(in the rows, 128 means zero)
The rows of X fall into 3 groups, which share some directions, and each row is roughly a mix of its group's hidden directions.
X, 100 rows:
[[100 109 134 100  76  77 139 124 149 130]
 [134 115 125 105 104  84 103 108 183 151]
 [ 88 171 143 129 138 117 154 164 106 166]
 [ 63 127 150 138 152 161 159 126 151 126]
 [ 89 124 152 147 127 180 146 126  79 138]
 [121 127 166 123 159 152 163 168 164 102]
 [ 82 123 152 159 100 151 128 103  84 112]
 [140 152 141 118 174 158  81 132 104  96]
 [ 87 132 113  97 129 178 158 117 166 131]
 [103 121 111  88 129 105  97 149 142 185]
 [ 55 145 121 107 146 153 125 145 110 143]
 [182 112 158 122 164 146 168 145 113 122]
 [184 128 145 173 128 160 117  99 112 141]
 [112 121 121  65  85 140 131 104 146 102]
 [109 115 103 100 125 152 153 100  72 156]
 [126 170  79 144 152 130 157 100 161 112]
 [112 134 130  72 150  78 150 108 135 105]
 [ 82 165 118  72 153 120 129 118 111 135]
 [154 136 162 165 132 173 165 104 147 144]
 [138  97 104  97 115 178 154 143  86 126]
 [156 119 132 138 114  94 110 134  56 134]
 [159 111 110  74 147  92 167 129 139 116]
 [103 145 127 101 164  88 161  99 121 164]
 [ 94 137 163 159  96 161 121 121 148  84]
 [ 65 121 110 129 127 138 143  75 118 148]
 [136  93  93 100 152  86 123 166 101 118]
 [134 118 160 175 173 116 131 138  89 157]
 [149 127 112 109 185  87 123 140  91 145]
 [115 114 104  56 112 105 115 113 127 106]
 [119  80 170  78 111 140 142 116 150 132]
 [145 133 176 184 139 107 147 148 125 156]
 [ 60 127 153 162 126 152 139 103 136 117]
 [114 117 147 188  91 117  98 153 145 113]
 [192  81 133 152 125 140 138 136 153 127]
 [159 128 136 111 120 103 112 191  88 119]
 [170 147 152 168 161 142 141 123 166 154]
 [ 79 128  99 113 159 107 138 115 169 161]
 [173 105 121 176 130 170 103 128 136 102]
 [112 120 107  85  91 128  98 142 102 174]
 [114 101 157 142 171 107 138 150 116  74]
 [ 68 140 134 137  93 150 101 155  98 123]
 [155 117 142  93 118 156 176 113 144  84]
 [197 138 127 128  92 158 106 125 136 111]
 [123  78 172 151 144 136 107 156 162 141]
 [160 136  96 101  75 145  96 128  98 128]
 [143 146 133  72 160 162 109 102 117 100]
 [113  96 109  94  68  97 143 126 148 125]
 [143 131 124 148  76 134  91 107  76 122]
 [ 78 144  95 153 116 133 103 147  87 104]
 [178 108 143 149 127 171 100 117 139  90]
 [149  86 141 134  80  83 154 135 147 138]
 [118  74 118 131 126 157 152 119 171  90]
 [200  95 112 134 107 133 140 136 103 120]
 [129 108  96  59 120 112 126  95 132 111]
 [ 67 139 113 151 122 144  99 125 103 168]
 [ 73 165 140 127 155 111  83 125 120 114]
 [107 179 139 122 169 125 136 144  78 138]
 [100 129 129 134 125  65  76 148 123 128]
 [ 51 141 138 137 120 147 114 160 133 127]
 [165 125 155  81 102 124 151  89 150 146]
 [142  87 169 137 174 153 156 152 131 113]
 [163 126 181 178 128 142 154 127 141 144]
 [168 140 153 164 128 103  90 167 149 113]
 [ 93 135 142 139 177 135 160 133 113  76]
 [ 92 112 139  96  93  85  98 108 156 121]
 [140 114 159 184  85 146 115 148 150 112]
 [125 111 114 196 108 132  91 154 136 111]
 [158 114 139  74 153 102 139 150  99 159]
 [112 109 173 125 130 119 111 116 193 151]
 [147 126 104  97 177 110 145 146 168 161]
 [193 104  91 150 113 125 126 127 158 142]
 [167  87  82 158 137 138  97 122 128 106]
 [157 114  98  81 160 126 159  88 121 141]
 [173 136  95 114  84 138  94 116  95 139]
 [ 84 113 114 113 114 148 152 115 108  68]
 [128  97  91 128  73 147 102 145 142  96]
 [ 87 105 102  94 127 102 129 111 177 105]
 [ 78 109 135 134 153  97 165  84 121 125]
 [ 66 136 167 133 124 154 111 119 161 146]
 [190 123 111 145 160 109 160 120 153 109]
 [159  80 113 160 152 125 130 169 111  98]
 [ 69 134 106 149 118  96  93 111 115 154]
 [149 139 103  76 170 147 158 113 105 144]
 [ 95 135 169 118  84 138 114  90 164 136]
 [ 98 125 154 135 108 189 150 122  92 111]
 [ 93 136 107 120  66 142 101 109  97 118]
 [150 118  83  86 119 104 143  78 143 132]
 [184 103  76 125 106 101 125 132 119 118]
 [ 83 138 161 141 169 152 156 125 128  90]
 [137 144 106 124 101  90  72 169 124 135]
 [183 103 115 102 136  77 133 141 108 120]
 [142 116 172 197 124 106 115 134 141 129]
 [126  98 107 126  88 130  80 126 146  81]
 [ 97 179 125 159 159 116  98 147 125 160]
 [186 121 109 167 160 101 140 140 132 105]
 [104 142  98  63 157 106 133 118 107 137]
 [102 114  65  86 112 129 123 100 135 116]
 [137 154 148 140 155 173  80 139 115  93]
 [115  95 113 118  65 110 146 108 164 125]
 [125 148 183 100 126 151 141  80 153 116]]

One row of each group comes first, with its name. Which group is each row after those in?
[ 94 155 156  80 152  89 127 102 124 133] => A
[100 153 161 118 150 127 111 159  76 157] => N
[188 119 110 115 146  74 131 111 141 135] => F

[112 124 167 156 175 139 159 126 173 119] => F
[112 143  97 149 101 100  66 120 125 152] => F
[ 94 119 130 137 112  58 116 117 105 104] => F
[ 86 142  88 125  85 128  89 101 129 143] => F
[117 167 155 132 102 107  99 130  68 128] => N
[152 134 131 162 103 159  94 123  74 149] => F
[147 110 138 122 125  95 135 142  52 125] => F
[ 89 120 116 170  93 101  93 159 135 117] => A
[ 77 149 129  81 132  85 143 116 123 149] => A
